In the rows, 128 means zero.
Each path below is one point turned by a fixed rotation once a step. After each direction that follows a path, write how fast that rotation turns it, in degrees per step (0 if it stays still).
Each turn is a multiple of 5 degrees from 10 to 175, or 0.
Each row of a path follows its step; steps can be skipped.
Rotation 1:
step 0: [132 126 130 122 129 127 127 119 138 139 139 131 127 139 127 135 123 125
 133 136 136 126 117 126 124 140 113 138 140 124 113 127 113 120 114 127
 141 129 124 125 115 137 138 132 129 147 132 130 124 118 137 130 129 115
 122 132 149 125 117 129 119 127 131 144 124]
step 1: [129 133 116 126 134 103 135 122 134 123 128 127 122 116 119 136 122 125
 133 135 137 117 125 140 130 119 123 136 115 139 132 137 135 125 125 122
 132 132 124 137 123 121 112 140 120 136 128 134 120 130 130 145 124 126
 119 121 128 126 129 123 126 119 115 124 153]
step 2: [117 127 125 131 119 133 131 118 133 133 126 118 124 117 145 133 145 135
 149 117 134 136 133 134 129 118 127 121 125 131 128 124 133 120 122 124
 135 138 141 124 131 114 119 128 134 116 127 131 142 109 132 124 131 121
 123 142 132 120 126 121 136 131 134 143 139]
step 3: [128 132 121 137 128 123 113 139 125 146 118 122 118 118 136 113 129 139
 135 122 138 117 119 128 135 127 132 118 135 116 128 135 112 114 119 135
 124 122 127 136 124 136 133 124 129 145 128 136 123 132 138 130 112 114
 128 135 120 145 128 126 133 124 130 130 128]
step 4: [125 139 139 132 127 120 120 110 125 135 144 142 133 137 134 124 121 130
 156 140 126 134 124 129 122 126 128 140 128 137 129 125 117 128 126 129
 124 130 130 121 127 131 121 131 124 130 116 126 130 130 121 137 117 125
 134 112 112 132 108 122 134 132 127 118 137]
step 5: [109 124 130 120 124 130 136 125 135 118 131 128 125 121 124 143 125 114
 132 120 115 132 124 123 136 119 132 133 128 129 134 133 118 133 131 129
 124 154 125 124 125 130 123 113 123 122 120 145 134 137 131 132 122 116
 125 135 118 146 141 127 128 129 125 147 133]
step 6: [123 142 146 141 126 150 119 137 130 128 114 120 132 119 132 132 125 129
 122 113 136 135 122 123 113 136 133 131 116 117 128 131 120 126 126 125
 125 130 133 119 132 134 136 122 133 128 137 142 134 120 136 134 117 130
 125 122 129 122 124 114 120 128 112 122 145]
step 7: [118 130 141 130 136 120 142 136 126 144 130 125 117 130 118 124 118 132
 144 123 142 130 139 123 132 133 141 127 146 129 138 106 132 127 128 133
 128 135 113 126 125 131 136 128 131 130 131 123 127 122 120 133 114 140
 133 117 124 133 126 136 111 125 133 132 135]
step 10: [115 140 129 123 123 140 135 120 141 143 114 122 122 110 125 123 142 113
 126 132 145 136 129 126 123 137 118 121 136 137 124 124 128 132 129 121
 144 134 134 130 130 132 115 133 132 135 146 122 120 127 129 138 129 130
 123 119 121 136 117 131 124 123 138 126 118]
Speeds:
[125 125 129 127 133 128 132 132 128 128 127 125 129 128 126 130 128 129
 129 131 128 127 128 131 130 130 125 128 127 128 127 125 125 129 128 127
 124 129 130 125 125 129 128 128 126 130 131 130 130 130 130 129 131 131
 130 128 130 122 127 130 125 128 129 126 127]
40
[124 127 124 129 125 129 127 128 126 130 130 128 128 127 128 127 124 128
 125 128 129 127 132 127 124 131 127 127 128 129 130 128 131 128 128 126
 129 126 125 131 127 128 127 130 122 129 128 127 129 125 130 127 130 126
 127 128 130 126 127 129 125 129 129 131 131]
45
[132 129 130 129 131 128 127 128 128 129 127 126 126 126 129 126 127 127
 128 129 130 131 126 132 128 130 126 130 126 127 128 126 126 132 129 131
 129 127 121 129 129 129 128 129 124 130 129 129 128 127 126 123 128 127
 126 124 129 129 128 125 130 126 129 126 128]
120
Rotation 2:
step 0: [115 125 130 136 120 128 137 131 140 130 133 136 134 114 130 136 126 121
 131 120 142 116 126 119 125 121 120 136 120 124 137 123 124 129 114 123
 136 134 115 125 136 133 137 129 140 123 121 128 128 141 125 118 125 142
 112 122 116 131 134 142 123 132 120 128 129]
step 1: [140 120 138 125 133 128 136 136 126 138 126 119 127 125 136 132 126 140
 123 138 140 121 125 126 126 131 130 146 127 124 137 138 126 137 124 128
 134 112 125 134 141 128 122 120 138 132 135 141 127 127 128 130 131 133
 130 125 159 127 130 129 116 129 127 124 130]
step 2: [122 126 111 129 126 120 131 141 124 131 143 139 121 133 127 136 141 125
 133 143 133 128 119 115 123 141 130 127 120 126 122 137 128 128 121 117
 127 121 129 125 133 118 141 120 132 134 122 129 130 121 123 127 138 132
 133 114 121 118 120 140 136 141 131 117 129]
step 3: [132 127 122 137 119 121 139 134 136 117 122 125 147 125 127 142 127 144
 120 137 138 144 126 134 126 128 137 122 133 133 139 128 123 144 129 119
 125 124 121 130 133 125 123 128 126 136 129 113 120 127 133 123 138 136
 116 137 131 130 131 119 132 145 126 128 124]
step 4: [139 127 136 119 134 112 116 130 129 122 141 129 132 141 128 136 133 140
 133 134 149 116 126 113 151 135 122 124 122 126 126 114 122 123 129 130
 133 126 127 136 118 124 119 132 120 133 126 120 131 124 128 130 127 130
 133 128 132 125 122 123 126 135 142 129 135]
step 7: [123 131 134 127 136 129 121 127 134 125 134 128 135 143 130 129 137 111
 137 133 136 125 129 130 123 143 131 126 124 116 127 144 120 126 134 130
 128 129 137 145 139 126 127 149 132 116 116 123 132 127 119 140 130 134
 124 142 123 131 129 139 123 120 122 120 122]
step 8: [126 122 139 136 128 127 128 149 130 112 114 140 128 131 127 126 119 133
 134 133 120 133 126 142 123 149 134 124 131 129 129 136 140 123 134 131
 127 133 126 119 132 126 128 129 132 121 134 126 125 121 111 130 113 116
 122 122 137 132 124 116 124 132 126 120 136]
step 9: [126 138 129 133 139 116 121 128 135 120 126 128 127 107 133 126 147 119
 138 126 133 119 124 123 130 126 120 130 137 135 129 126 135 135 123 125
 133 136 126 108 124 131 131 144 143 125 128 112 143 129 121 131 123 135
 116 131 123 126 121 133 125 130 131 121 133]
step 10: [140 143 138 136 131 132 136 129 128 136 109 119 127 114 131 119 129 133
 130 127 133 126 126 137 129 141 133 138 123 111 135 131 131 125 126 127
 129 116 143 140 125 110 119 130 144 132 136 120 127 132 141 134 124 120
 133 131 130 135 129 126 122 134 125 125 134]
Speeds:
[131 127 131 127 130 128 130 124 132 129 124 124 131 129 130 127 129 127
 129 128 131 128 129 125 126 126 128 127 128 131 127 127 126 128 128 130
 127 129 126 128 130 129 128 131 132 130 125 129 128 130 134 130 127 130
 123 128 127 128 127 127 129 130 130 131 128]
120
[126 128 126 130 124 129 129 131 129 126 126 127 130 126 129 131 128 130
 128 127 127 132 131 130 124 125 126 126 124 128 129 125 128 126 129 128
 129 129 124 127 129 130 130 126 130 131 129 127 127 128 124 127 125 126
 124 127 126 126 130 127 131 126 130 127 129]
130
[127 129 130 130 126 129 130 132 127 130 126 126 128 126 128 127 129 125
 127 127 131 131 130 130 129 127 129 128 128 128 125 131 129 127 126 125
 131 130 124 131 128 127 127 129 126 127 128 128 126 125 128 130 134 128
 127 129 125 135 128 130 127 129 128 129 125]
155
Rotation 3:
step 0: [128 127 120 132 127 134 137 132 128 118 126 118 124 119 128 123 120 111
 121 130 117 125 128 142 110 122 121 144 131 119 149 128 130 129 133 122
 134 140 115 135 121 122 117 135 123 128 118 131 125 123 124 121 132 125
 121 136 122 124 128 118 116 125 125 120 126]
step 1: [115 145 120 128 146 140 133 114 136 125 135 125 125 121 125 128 128 125
 116 120 133 122 124 137 119 148 119 126 125 120 137 128 131 128 127 124
 130 141 125 135 144 125 125 129 133 136 127 127 115 133 127 120 132 131
 127 141 136 125 119 134 121 126 133 116 130]
step 2: [125 142 123 120 138 135 118 124 124 123 136 124 119 123 140 118 133 133
 115 123 133 123 115 132 109 123 127 134 131 134 138 123 132 124 135 111
 128 125 127 120 133 124 134 137 117 132 118 127 124 126 134 134 131 127
 128 132 126 134 134 107 121 118 134 117 138]
step 3: [112 136 121 142 130 129 134 116 126 118 132 120 108 118 130 120 115 123
 129 136 125 126 126 136 121 122 126 129 128 121 142 137 127 119 136 133
 127 139 124 120 128 127 125 137 120 123 121 135 119 117 135 128 140 122
 109 132 130 122 129 120 124 130 127 120 120]
step 4: [118 134 124 126 137 133 124 123 145 123 120 116 134 123 124 124 125 131
 124 126 120 133 120 129 114 133 113 125 120 125 140 119 134 133 134 120
 138 134 123 128 140 128 116 123 126 132 126 136 114 130 123 137 130 135
 119 146 145 121 128 118 117 121 129 122 125]
step 5: [120 133 124 123 138 136 114 124 125 117 143 124 122 106 129 120 125 133
 114 128 132 128 115 129 116 136 122 148 120 128 130 131 139 119 130 123
 138 142 134 132 127 130 129 134 122 133 125 129 125 130 124 118 129 126
 126 123 136 134 135 112 130 126 131 121 127]
step 6: [110 140 124 128 130 136 121 108 127 119 129 125 121 119 128 134 135 108
 127 137 131 123 113 136 128 121 135 137 126 128 142 123 133 123 132 126
 127 133 118 117 121 128 131 128 122 130 115 137 131 119 132 127 136 136
 118 140 132 120 128 124 117 121 129 121 124]
step 7: [123 135 128 134 140 139 124 125 131 124 139 123 130 131 123 114 115 125
 128 141 127 127 116 141 110 139 131 132 114 128 130 130 132 135 131 123
 131 133 129 127 140 115 128 123 122 125 132 138 115 127 135 139 141 126
 122 137 141 117 130 123 114 126 131 132 128]
step 9: [119 127 124 134 137 128 131 113 131 114 125 126 125 119 135 120 126 115
 127 119 131 126 116 135 120 132 134 135 120 126 148 135 130 130 132 129
 143 145 122 118 121 127 142 123 121 132 113 139 130 124 121 132 131 132
 128 131 141 129 140 132 127 122 136 125 123]
Speeds:
[133 127 128 124 128 125 127 131 128 126 126 126 131 130 128 127 126 127
 129 125 129 129 127 127 126 126 131 127 128 128 134 126 131 128 130 126
 129 127 126 127 129 124 128 125 122 128 128 130 133 130 128 127 127 128
 129 128 129 126 129 127 126 128 128 129 131]
160
Rotation 4:
step 1: [133 126 121 130 129 136 140 127 141 120 146 130 134 134 121 100 136 130
 130 145 127 139 124 124 145 125 123 128 126 148 115 123 133 123 131 135
 139 133 125 132 125 135 127 121 122 134 125 123 128 134 135 127 130 134
 124 141 115 130 130 127 128 127 132 127 139]
step 2: [137 117 126 123 141 130 135 122 126 123 123 129 127 130 128 119 138 116
 123 126 131 124 133 118 122 132 131 134 136 129 129 107 144 120 126 132
 131 140 141 123 140 123 114 116 114 135 122 138 124 140 127 132 120 139
 143 125 130 122 132 118 115 123 118 127 129]
step 3: [136 130 128 133 122 121 124 115 130 117 134 128 129 133 122 132 132 127
 129 127 119 119 131 121 140 128 127 133 127 129 125  99 144 130 143 131
 124 140 116 142 125 126 126 122 116 126 129 129 112 122 119 130 135 131
 119 129 124 133 117 141 139 125 125 125 143]
step 5: [139 135 127 120 125 131 132 132 121 124 128 140 133 126 124 112 131 125
 127 135 137 127 123 111 143 122 122 139 136 144 138 113 130 125 133 132
 138 116 129 136 124 130 122 120 116 137 118 123 120 137 120 125 135 131
 121 121 132 126 114 121 115 119 118 125 118]
step 6: [132 124 128 133 132 138 126 128 131 128 127 124 126 144 126 128 127 123
 143 142 133 110 134 133 130 136 133 136 135 126 134 115 148 143 141 121
 126 128 139 128 128 128 128 113 115 138 139 125 120 125 130 120 132 134
 139 127 127 133 129 121 126 113 127 135 142]
step 7: [139 124 138 127 129 134 107 131 127 110 136 126 129 130 114 117 120 119
 117 130 127 128 129 111 137 127 136 124 129 129 132 118 129 124 142 117
 144 132 130 140 123 127 133 131 133 133 129 130 131 133 121 129 135 137
 127 118 135 138 134 137 130 132 120 126 150]
step 8: [127 134 131 134 122 143 132 117 117 131 128 129 133 148 132 122 140 131
 131 127 127 133 136 117 136 140 117 119 136 139 129 124 125 133 138 122
 140 125 146 124 134 131 125 125 121 140 123 129 129 142 124 134 138 127
 127 124 125 134 109 116 129 129 135 113 138]
step 9: [139 124 120 126 128 136 121 141 117 123 112 139 132 126 131 120 114 134
 130 133 121 119 125 119 145 123 130 144 141 122 128 124 142 133 132 121
 133 133 131 128 135 127 128 122 125 128 134 140 118 134 112 120 125 137
 129 126 142 117 119 118 129 121 137 119 136]
step 10: [140 136 147 121 127 125 138 130 115 120 122 127 118 143 120 136 119 135
 126 140 128 135 137 112 140 133 133 126 123 121 136 122 137 131 129 115
 127 121 130 126 120 135 139 121 119 126 136 115 123 128 123 123 135 131
 139 131 120 140 127 129 130 130 127 123 147]
Speeds:
[128 131 128 132 130 126 128 128 127 126 128 129 123 128 128 130 127 124
 128 131 128 129 129 128 127 125 127 133 130 123 128 127 127 130 129 128
 125 128 130 128 129 130 129 127 126 127 129 132 128 126 128 126 130 129
 125 130 131 127 129 130 131 129 128 132 131]
110
[128 129 129 127 128 129 129 127 132 129 124 130 125 131 125 127 129 128
 131 127 126 126 131 128 128 129 130 126 128 128 129 125 129 128 127 129
 127 126 129 127 127 126 127 132 128 133 124 131 130 130 127 125 129 128
 126 130 130 124 128 127 129 129 128 126 123]
115
Rotation 5:
step 0: [110 138 150 119 129 141 133 142 114 126 125 134 133 121 130 127 115 134
 135 134 125 130 136 134 115 117 124 135 131 133 122 116 137 122 135 128
 118 130 129 134 120 126 116 124 130 131 129 121 129 121 120 109 119 126
 132 131 130 133 119 121 132 131 128 124 129]
step 1: [124 130 139 126 121 136 126 122 130 122 120 134 139 132 130 138 140 132
 129 142 116 138 129 127 135 125 115 112 143 132 128 121 133 126 133 119
 116 122 127 130 119 121 115 125 138 115 125 137 122 136 119 130 138 137
 115 128 128 122 122 141 126 132 127 119 141]
step 2: [125 121 140 130 119 131 141 131 121 137 130 135 124 134 131 139 126 124
 129 122 136 127 130 140 126 134 115 132 141 131 129 117 125 122 128 129
 135 129 134 138 139 114 127 111 120 126 133 142 146 134 132 117 122 132
 114 115 125 136 126 130 129 121 128 130 146]
step 3: [130 129 137 121 134 114 122 134 130 125 117 144 128 111 132 126 123 126
 135 141 128 129 135 124 139 129 112 134 127 140 130 116 116 130 145 126
 125 134 137 141 124 130 123 124 132 123 118 131 128 135 133 114 139 122
 136 127 139 131 118 123 132 112 123 128 134]
step 4: [116 141 140 116 131 132 127 138 121 119 117 135 130 135 111 131 130 127
 133 135 124 143 125 123 138 128 129 129 130 137 121 124 139 129 117 121
 123 132 146 125 121 124 130 133 122 131 135 126 137 119 130 122 128 130
 122 120 125 124 116 121 127 126 138 121 152]
step 6: [127 134 138 128 123 144 119 130 121 119 133 129 132 125 122 134 123 130
 128 134 115 131 135 134 127 128 122 116 142 130 124 113 121 127 137 119
 122 126 120 142 144 127 122 109 126 124 123 128 131 135 137 117 131 136
 125 132 130 121 110 141 129 123 128 125 144]
step 7: [129 117 144 124 117 122 140 133 135 129 117 143 133 129 126 124 131 129
 136 109 128 133 129 129 134 123 107 135 139 128 119 113 126 133 132 127
 122 128 139 137 125 124 131 127 123 109 130 143 128 124 123 113 131 123
 114 124 130 131 126 122 132 126 129 122 138]
step 9: [123 137 134 131 107 120 118 137 129 125 115 135 138 134 119 130 115 130
 125 147 125 128 129 130 137 136 134 134 141 142 124 126 130 128 133 129
 114 137 144 135 131 130 115 129 124 133 131 129 138 131 119 125 128 132
 133 126 131 132 124 129 130 132 136 129 151]
step 10: [119 126 148 113 128 134 141 125 116 106 123 126 123 122 128 124 129 134
 132 124 124 134 126 127 127 130 118 129 134 145 136 116 132 119 117 133
 129 132 132 146 138 128 133 131 132 117 127 127 138 137 127 127 128 134
 133 138 132 127 123 141 125 128 127 115 141]
Speeds:
[124 129 129 130 127 129 127 126 130 126 126 130 130 126 126 121 125 129
 132 128 126 132 128 125 130 124 131 128 128 129 132 127 127 129 131 128
 127 127 127 125 132 130 130 127 132 127 127 128 126 129 128 127 127 127
 126 129 128 128 129 127 129 130 129 128 131]
120
[127 127 129 128 133 126 126 125 126 124 128 129 124 126 125 128 128 127
 126 131 128 127 126 131 129 126 132 128 128 130 127 127 127 128 126 131
 127 130 132 129 128 129 131 126 128 127 129 129 127 124 130 130 125 127
 131 125 129 126 127 130 131 131 128 127 128]
60
[130 128 129 127 129 125 127 131 130 127 129 129 127 127 126 127 127 128
 127 132 132 130 126 127 129 129 126 131 127 132 133 133 129 132 126 131
 128 127 126 128 127 127 130 127 126 130 128 129 133 129 126 131 130 128
 129 129 128 129 127 126 130 125 127 129 131]
65
